One turning vector, and how many steps it has turned
The counts run from 0 to 697.
1  3  -3  1  0  25  -7  9  4  -4  -20  -3  3  4  -16  3  -3  -13  -5  6  8  1  -8  12  18  -8  -12  -3  -15  -12  21  3  1  -8  7  5  6  8  14  12  -16  -3  5  -4  3  -26  -3  2  -6  21  0  0  7  13
7
12  0  2  -15  8  18  3  0  12  17  8  14  6  -1  10  -10  -16  -18  0  13  10  -7  11  8  13  3  8  3  1  11  9  -3  -3  8  -7  0  14  3  5  -2  -12  -14  -9  1  -8  -14  -2  19  -15  -23  -2  -2  11  14
538
9  9  7  0  6  24  -10  -6  13  13  -3  7  15  -3  -4  -4  -2  -6  -21  5  23  -1  -4  8  12  0  -12  0  -2  7  25  2  16  5  0  -4  10  13  7  10  -20  -6  15  8  6  -18  -6  -1  2  -5  -6  -1  10  2
347
-4  -4  -3  -17  -1  17  1  9  2  2  -2  2  3  3  -2  3  -19  -26  0  14  0  2  10  14  18  -1  1  1  -17  -1  11  -3  -16  1  -5  15  3  2  16  9  -2  -2  -15  -8  -8  -14  4  11  -21  7  2  -6  2  21
197
15  1  23  10  7  7  -2  -11  2  2  2  7  8  -11  -6  2  6  -7  -20  13  10  10  -5  8  3  -15  -14  0  4  21  20  6  15  0  -14  3  -1  1  -4  14  -14  -1  16  8  7  -6  -12  -12  12  11  -11  -1  10  -8
606
-2  -7  -2  -2  1  -6  17  -1  -22  17  16  7  21  5  12  1  -12  5  17  -1  -9  -1  8  -24  -7  12  8  -1  2  6  -19  -6  -2  12  13  -6  -6  -9  -7  -8  18  0  -11  5  -4  -1  6  1  -17  -4  0  -19  0  -3
98
1  0  -14  -20  8  7  12  19  6  5  7  16  11  5  12  -7  -11  -5  -4  -3  5  -11  7  2  2  13  7  1  -3  -6  6  -5  -9  -1  14  -17  16  10  -4  -7  -3  -13  -20  16  -5  -1  10  21  -12  -20  3  2  7  5
432
7  -1  -13  13  -5  0  8  4  3  5  -16  4  -4  11  -1  -10  11  3  8  -5  -6  -24  -18  -20  3  5  10  1  7  -9  -1  1  -1  -4  29  -25  7  -6  -8  -2  -3  -10  2  11  -2  -29  2  0  5  1  12  -2  9  -1
665
-14  -7  -3  0  -6  -31  12  1  -17  -7  20  10  0  1  7  5  4  0  -14  -1  -14  4  -2  -8  -22  4  10  13  3  7  -6  6  -3  -4  0  -10  -9  -5  -18  6  17  6  -12  8  1  9  6  -18  9  7  1  -4  -6  -19
180
-7  -13  1  4  2  -20  22  4  -25  -11  11  8  0  4  4  4  9  6  10  -3  -18  8  -5  -14  -15  -10  4  6  8  2  -20  3  -2  -8  7  -2  -7  -8  -19  -2  13  3  -15  5  3  8  8  -9  4  14  0  -4  4  -19
627
-20  4  -8  3  -14  -8  -8  -1  -11  -2  -2  -2  4  8  -9  12  8  -1  -28  -4  -1  0  -18  1  -6  1  -1  15  -7  -10  16  12  6  -1  3  -7  -5  2  1  16  3  12  4  1  13  -15  -1  -27  12  18  3  -5  -6  -13
448
-13  -5  -1  -18  3  12  6  -6  -15  14  25  10  20  2  14  5  -20  -8  2  8  6  8  14  2  -1  2  4  10  0  5  -6  -7  -3  11  -11  16  5  2  7  0  5  4  -20  -9  2  1  11  0  -18  -14  -5  -16  4  4
203
2  3  15  -6  12  8  0  0  -17  11  8  7  18  -1  -7  8  -4  0  -26  1  12  17  -4  12  0  -5  -20  1  -4  11  18  13  17  4  -17  3  3  5  2  1  -10  5  8  4  13  0  -13  -8  4  6  -14  -7  7  -13
683
2  -4  -14  14  -15  -7  2  1  14  -9  -9  3  -7  5  4  -12  8  -9  13  7  -13  -23  -5  -12  1  2  20  2  4  -6  -2  -7  -13  -7  25  -17  -2  -4  -7  11  3  -13  -7  7  -12  -23  8  -1  -1  7  16  1  1  5
404
-2  0  -5  -4  12  13  9  8  12  -15  8  16  17  -5  8  -6  5  -1  -13  2  12  -1  0  5  -3  -1  -9  4  16  -6  9  -11  3  -12  12  -10  14  17  -11  10  -6  -7  -10  24  9  7  22  1  8  -11  -5  6  10  -10
57
1  -9  -12  -11  7  -5  23  20  -19  4  4  11  3  13  5  -5  -5  2  21  -10  -11  -4  3  -10  -5  3  10  -1  -5  -6  -17  0  -9  -1  12  -11  9  -4  -8  -20  4  -8  -25  -3  -7  -4  5  16  -17  -4  6  -3  6  0
436
0  -2  -4  17  4  14  12  -9  6  -11  1  6  10  2  7  -8  16  6  15  3  3  -11  -11  -15  -4  -14  -1  7  26  -7  -8  -13  6  -12  25  -5  8  5  -13  10  -9  -4  -6  12  10  -12  21  -8  11  -2  1  -2  13  -10
398
-2  -9  13  -8  17  22  21  3  -24  2  8  8  17  5  1  12  -6  2  -3  2  3  12  -2  -2  5  -17  -22  6  8  2  1  2  10  -2  -4  20  6  -4  -1  2  -5  6  -9  11  18  3  10  -2  0  1  -16  -10  11  -10
314
10  -1  -2  -3  -1  -1  0  20  -2  2  -23  2  -11  9  -20  -1  2  -13  -6  0  -3  -3  -9  10  12  -5  1  -6  -23  -3  17  16  -5  -4  2  -11  6  -2  5  -1  -14  -11  3  -5  -10  -22  -19  9  -3  23  4  6  5  9
115
-9  -5  11  -20  7  3  8  3  -20  9  19  9  13  -1  4  15  -20  -13  -19  9  -3  17  12  12  -1  -2  -8  6  -8  11  9  6  -2  7  -22  16  -3  -2  5  4  5  8  -12  1  3  9  0  -4  -9  1  -13  -10  -1  0
310
21  -6  0  -4  16  8  19  12  9  -2  1  16  8  -3  11  -16  -2  -8  19  8  2  -5  9  -1  6  -3  3  -9  6  5  -5  -10  -7  -6  12  -9  13  6  -10  -7  -10  -20  -12  12  -12  -2  6  23  -11  -8  0  8  14  6
169
-8  3  -5  11  -9  -18  -6  6  2  -14  -2  5  3  -4  -7  -1  17  2  -25  -7  -1  1  -15  6  -12  1  0  3  -5  -6  16  7  6  -11  8  -22  -3  12  -11  15  -1  1  7  12  2  -4  -1  -20  18  19  3  7  -3  -18
371
-1  0  3  -17  3  -2  -2  12  -12  12  4  9  -4  5  -9  4  -9  -16  -7  -2  3  17  4  22  5  -7  6  1  -22  7  8  15  -1  4  -24  6  7  6  9  -8  -11  -3  -10  -24  -9  -7  -19  8  -14  9  -1  0  4  6
568
-6  -5  -1  -8  2  -11  16  -3  -21  15  24  13  21  4  15  1  -10  7  -3  -2  -3  0  8  -15  -15  16  6  5  5  8  -10  -2  3  12  6  -12  -4  -2  -10  -8  15  4  -11  12  3  8  5  -5  -6  -16  -3  -14  1  -12
547
-13  -7  -1  14  -11  -20  -3  -3  -23  -9  4  -2  2  0  -11  8  11  2  6  -1  -14  14  -6  -3  -13  -10  3  3  -8  0  -8  4  2  -7  -1  0  -15  0  -5  8  12  11  -1  -14  -1  -3  -4  -23  2  34  4  -7  -7  -14
259
-5  1  -16  8  -19  -24  -13  -4  6  4  10  5  -2  -3  0  -12  5  -8  8  -1  -4  -5  5  0  -13  10  31  2  -11  2  -7  -3  -9  2  5  -21  -4  11  -4  0  8  -7  -8  -17  -20  -14  -8  -5  -12  7  18  -4  -4  2
593
-5  -3  6  10  -11  -10  -2  -12  -26  18  1  -1  -6  10  -11  10  6  -2  4  -1  -8  8  -11  -8  -3  -12  9  6  -7  10  -4  16  7  8  -13  6  -10  -13  0  0  1  8  3  -23  2  -21  -20  -19  1  21  2  -13  1  -9
337
9  2  1  -9  7  20  -3  1  2  14  0  7  6  3  -6  -5  -6  -14  13  5  13  7  4  14  14  -10  5  -3  -12  4  4  -1  1  3  -10  7  13  10  12  -6  -18  -8  -6  -23  -7  -20  -12  14  -19  2  3  -4  12  14
460
-20  -8  -13  -6  -10  -22  9  7  -29  2  13  5  6  9  2  8  -3  4  -1  -10  -15  3  -2  -9  -16  10  10  6  -10  -7  -12  5  -7  4  8  -11  -7  -3  -8  -4  19  7  -16  -5  0  0  4  -13  -6  9  5  -10  -9  -13
441
8  3  15  5  6  10  -7  -6  13  -1  5  5  18  -16  -1  0  -3  -7  -26  17  14  5  1  13  6  -2  -14  -2  3  12  28  -2  10  -1  -5  -1  0  9  0  23  -10  -3  17  19  2  -4  -2  -10  8  7  -9  0  5  -1
608
9  4  -4  -1  -9  -18  -6  4  1  18  -1  9  -16  5  -8  -7  0  -13  -4  -3  -5  -5  -6  4  0  4  24  4  -17  13  5  17  -5  9  -9  -17  2  -4  0  -7  -5  -12  -2  -17  -14  -24  -26  4  -5  4  12  2  3  3
224
